D: rows in several groups, each row roughly a mix of its group's directions:
D (117 x 11):
[[ 24   3 -34  -9   9  36  -3  16  -1   3  41]
 [ 14  46   0 -21  -8 -22 -17  -9  -3  20  32]
 [-28 -12  -6  26  17  48 -19 -14 -14 -12  -5]
 [ 12 -35   2   1 -27  12  48   7  -4  11 -20]
 [-18  15 -36  -3 -16  16  13 -20 -22 -39  13]
 [ 34 -33 -20   4  17  35  -6   0  17 -24  -2]
 [-20 -26  29 -26 -10 -13  16   4  -9  27 -34]
 [-10  37  -9  11  24  22 -22 -12  -6 -26 -33]
 [ -4 -22  18  20  23  53 -15 -14   5   9   4]
 [ -6 -32  33  16 -11 -30  34   8   0  14 -18]
 [ -2  16 -21 -48  21  17 -24  13  22  -6  11]
 [ -5  39 -11 -41   6 -37  11   5  12   8   8]
 [ -6  23 -28 -23  -4 -14 -19 -30  -5 -42   2]
 [ -9 -37  24   6 -29  -2  25  -4  18   8 -34]
 [ -2 -37  13   4 -12 -30  30  -6  -8  38   9]
 [ 21   7  -2 -14  33  15 -23  40  22   1  23]
 [ 51  18  -8   5  13  17  -6  13   8   3  38]
 [  4 -39  42   2  -1   0  -9 -29  -9  13 -26]
 [ -4 -27  10  17   0 -42   5  -9 -21  27  31]
 [ 36  23  -2  -6  14  27 -34  24 -14 -10  18]
 [  3 -52  10 -12  -9 -21 -12   4 -22  -7  31]
 [ 20  41 -32   0 -15 -29  11   5  13 -18  16]
 [-21 -10  19  15   4  24 -30 -19 -25  -9 -38]
 [-26  -9  19 -11  10  24  -4 -15  21 -20 -46]
 [-11  41 -20  -5  -9  25  17 -22  -9 -36  -9]
 [-19 -38  -6  30   5 -14   2  -1 -21  27  31]
 [-11  19  16 -35   1 -10 -14  48  15  16  -8]
 [-34 -23  20  -4  -8  -1   0 -23 -20   1 -45]
 [-31  20 -35  14   4  13  29 -20   7  28 -10]
 [ -7   1 -30 -24 -28 -26  38  10  20 -13   4]
 [ -2  -8  33  -8 -26 -12   5  31  26  18 -34]
 [ 19  38 -32  13  13  11   2  24  19 -21 -21]
 [-14   8  13  -3  17 -51 -31 -26 -12  -2   6]
 [  4 -53  21 -11  -1 -29  -3   8 -17   7  21]
 [-17 -25  39 -11   2 -14  -6  31  16  31 -11]
 [ 14  24 -11 -36  42  18 -16 -10  -8   0 -21]
 [ 14   8  35  -1   1  -7   5  49  34  -5  -6]
 [ 20   5  15  -7 -11 -33  36  17 -11  26  30]
 [ -1 -11 -16  -6  -6 -34  52   6 -12  21  12]
 [  1 -28  36 -11  10 -25   5  14   2  43  -7]
 [-23 -13  35  -8  10  -5   4  29  19  41  -9]
 [-12  50   7   0   2  -4  16  20  37  12 -18]
 [ 25 -31  -1   7   4 -24  10   2 -24  21  42]
 [  3  21  10  -5  36   1 -16  35  39  14   8]
 [ 40  13   1  -2  -4  -6  33  21  23  26  23]
 [-36 -17  -2   2 -35  -6  17 -41 -18  -3  -4]
 [ 23 -10 -18  23  29  17  26 -27  27 -13  17]
 [ -7 -36  -3  -2   6 -33  31   9  -6  36  18]
 [  9  35   7  11   5  28 -16  -5  41 -12 -27]
 [  4 -40  -6 -25  20  -9  32  28   0  22  -1]
 [ -1 -35   7 -24  23   5  -2 -43 -27   1  11]
 [ 39 -35  17  -8   0 -26   9 -22   2   8  26]
 [-44 -24   5  10  32 -10   0  -6   7  25  26]
 [ 26  33   4  -5 -18  23  -3 -19 -32 -29 -14]
 [-13 -35 -16   9  -5   6  -9 -41   4 -38  12]
 [ -6  26  -9   6  -1  27   9 -15  23 -26 -46]
 [  2   9 -31   9  24 -19  24  31  27  20  19]
 [-40 -26  20  -2  15 -35   5  -8  -1  19 -24]
 [ 18   0 -17  20  -1  33 -20 -18   9 -44 -18]
 [  1 -30  39 -17  14 -10   0   5  11  41  17]
 [ 42 -18  26  -6  22  12 -24  25  16  16  -3]
 [-20  39  35  -1  -1 -21   0   3  17  31 -18]
 [-14 -36  32 -16  -8  18 -21  -2 -13  -4 -37]
 [ -6 -11  23   7 -17 -33  -9 -41 -28  -5 -20]
 [-27  28   7  -5   4  10  11  -3  30  -5 -49]
 [ 19  24 -35  -7   5  16  18   5  -7 -12  46]
 [ -1 -22  19  -9   4   2  27  35  40  10 -22]
 [ 16 -42  12  25  -9  16 -15 -22 -17 -22 -23]
 [-16   4  46 -24  -3 -19   9   4  -7  37 -18]
 [ -6 -24 -35  -4  11   7  15   2 -28  15  43]
 [ -6  19 -14   4  12  18 -15  21  26 -27 -44]
 [ 22  -9  22 -27   3 -39  12  10 -30   5  24]
 [ -4   4 -19  -2  13 -30  12 -43 -40  -4  10]
 [ 26  19  12  18  33  17  15  28  12  33  -9]
 [  8 -25 -31 -11 -22   3  15 -27 -18 -40   1]
 [-16  26 -10 -21 -33  37 -24  -4  -4 -25   0]
 [  1 -13  22 -38   4 -44  19  18 -10  11  16]
 [ 37  -2 -17 -19  16  20 -16  -8 -27 -19  33]
 [-14 -43  22  18  -3  10  -5 -37 -15  -3 -24]
 [ 42 -20 -19   6  11  13 -13   4 -21 -24  33]
 [ 12 -38  37  10  -5   3  15 -12  29  27  -7]
 [ -2  22 -14 -13 -16 -22  31  21  45   9   8]
 [  8  -9  16 -31 -37  -4  -6  12  25 -21 -33]
 [-17  24 -25  30  31  25   1 -27 -14   0  16]
 [ 30  -3 -12   1  15  13  -5  -8 -31 -33  40]
 [-17 -12 -26  39 -22   9   8 -33 -12  21  12]
 [-30 -10 -13  10 -11 -21  44  -2   0  36  12]
 [-30 -49   0   8 -25 -13  18 -20  -1  -2 -15]
 [  5   2   0 -26  19 -32   7   2 -44   4  31]
 [ 32   5 -16  -7  -2  -4  21   8 -18  17  51]
 [-53 -14 -25   7 -13  12  -4   4  -7 -28 -18]
 [-32  33   1 -16   1 -39  20 -14 -22  -8 -11]
 [ 10  37  16 -29  18  -9 -10  35  26   8   7]
 [-21   8 -27  18 -25   8 -16 -40 -18 -27   1]
 [ -5   9  -2  -3 -19  20   2   0  19  -7 -62]
 [ 48 -10  13 -27   4  14  16  -3  24  13  25]
 [-40  17 -16 -11  -2 -19  37  -8  -3  12  31]
 [ 22 -17 -22 -25 -10 -18  33 -25  10 -13  29]
 [-22  11 -24  27 -10  34  15 -15  18 -12 -33]
 [ 25  12   1 -12  29  29 -27  26  29  15   4]
 [ 26   0  31 -10  25  12 -17  32  27  -3 -23]
 [-25  -9 -39 -26  16   9  10  22  -2  -3  36]
 [ 40 -46 -12  21   5 -10 -13  14  -1  10  17]
 [ -7 -24  10 -36   9  32   7 -10   6   2  43]
 [-17 -27  16  20   7  -8 -36 -30   5  27 -19]
 [-12 -37  12   6   8 -32  18  -3 -18  39  13]
 [ 12  19  38 -25  18  11 -16  25  23  27   3]
 [ 26   6  40 -20   3  17   1 -13   4  29  32]
 [  2  11   1  -2 -31 -31  36  11  -1  21  35]
 [-20  13  14  22  -1   5  -6 -23  31  -8 -47]
 [ 54 -13  26 -11  18  13   6  19   7  17  -8]
 [  1 -13  43  -4   7 -41 -10  26   6  20   9]
 [-39  32  -7  21  11  -3  22  -5  31  23  -5]
 [-44  29  -7  12  17  24 -30  15  -5  -4 -12]
 [ -2   0  55 -17   6   4 -18  -2  21  31  -3]
 [ 24 -31  34  -5   7 -23 -27  21 -11   2  23]
 [ 35  11 -24 -11   7  13  -5 -36 -19 -28  20]]

which group is each row in? (one row of each group first):
[ 29 -15  20 -19   7  -2  -8 -20 -29 -32 -30]	<35>
[ 33   4  30   1  29  14 -31   2  13  19  25]	<83>
[-10  -7  -6  18 -14 -32   9  19  12  25 -47]	<16>

[ 24 -11  10  -5 -23 -30  28  38  16  20   4]	<83>
[ 12  41 -24 -15   0  -9 -31  -6  -8 -36   7]	<83>
[-19   2  19  21  16  37 -43 -12  -2  -7 -18]	<83>
[ 24 -14  39  11   6   3 -28  11  -2 -32 -27]	<35>
[ -4  10 -28 -11   9 -12  31   9 -14   7  50]	<16>
[  5 -10   7  -3  35  32 -27  27  29  -5 -21]	<35>
[-17 -33  15 -13  -1 -39  21  20  -5  21  22]	<35>
[-14  -1  -8 -17  11 -17  39 -27 -37  21 -11]	<83>
[-12  -9  45  -7  22 -26 -26  -9   4  29  -5]	<83>
[ 34  18   0 -17  21   7   7  23   1  17  45]	<16>
[ 24  12   7   8 -21  28  24  20  34 -19 -24]	<35>
